128 stands for zero in the data rows.
Some points, one per row:
[ 82 158  72 124  90 104 148 129 152 115 181 177 152]
[112 142  88  97 130  95 151 115 166 113 150 204 164]
[ 81 125  96  95 138 112 163  97 170 114 167 200 164]
[ 96 141  86  93 127 119 139 100 140 160 177 167 149]
[ 75 151 117  88 146 119 150  88 171 123 160 193 179]
[ 82 193  97  92 124 123 161 102 149 139 150 180 190]
[ 58 156 105  75 162 105 160 101 103 132 106 181 187]
[ 81 214  95 101 135 130 168  98 130 154 137 157 170]
[ 72 203  95  85 149 124 188 113 130 133 131 142 166]
[ 58 163 136  87 167 165 169 114 103 137 114 144 169]
[ 51 192 109  86 170 143 171 113 104 145  95 145 170]
[ 42 224  97  99 152 156 168 110 105 164  98 135 144]
Here are 16 more points, each followed by its number:
[ 28 192 100 111 154 152 153  98 104 169 113  91 146] 0
[ 11 184 123  93 140 161 167 112  95 159  90 115 144] 1
[ 15 211 121  90 144 169 141  95 110 168  95  93 134] 2
[100 136  84 154 135  42  95 226  75 130  91 128  55] 3
[100 147  96 170 125  53  92 219 107 140 120  93  16] 4
[112 118 109 144 140  68  82 188  62 118 112 126  52] 5
[ 92  96 129 162 119  53  74 194  82 124 114 114  71] 6
[110 112 132 161 125  69  97 170  79 132 102 124  84] 7
[107  99 145 141 135  70 117 182  65 115  92 138 107] 8
[122 104 131 131 110  95 113 171  92 130  78 127  90] 9
[100 106 129 153 129  62 106 163  58 122 109 130 111] 10
[115 100 132 156 115  78  95 158  66 120  99 119 119] 11
[112 120 129 155 104  83  94 164  79 139 118 133  99] 12
[129 104 141 137 104  92 106 153  93 136 110 112  98] 13
[123 107 146 170  57 108  89 153  88 141 155  99  95] 14
[125 114 151 146  84  90 106 145  65 133 123 121 108] 15
Which three of these numbered points are nearest to each point below, looking only along the 4 directions in which the first points spread most? Their numbers follow each, nearest first.
[185 119 126 156  83  95  81 122 177 140 180 142 107] > 14 13 15
[208 145 157 153 108 177 117 136  87 169  67  86 138] > 0 1 2
[138 116 111 128  98 121 131 146 106 140 113 110 103] > 15 13 12
[180 140 156 147 107 149 157 129  67 150  46  93 163] > 1 0 2
[142  81 140 134 103  83 100 132 112 121 114 158 124] > 13 15 11
[169  93 139 132 142 165 130 114 124 109  99 113 117] > 13 15 9
[166 139 125 122 144 119  92 115 204 129 169 156 144] > 13 15 14
[150  82 127 123 174 233 150 104 171  76 144  77 126] > 13 15 14
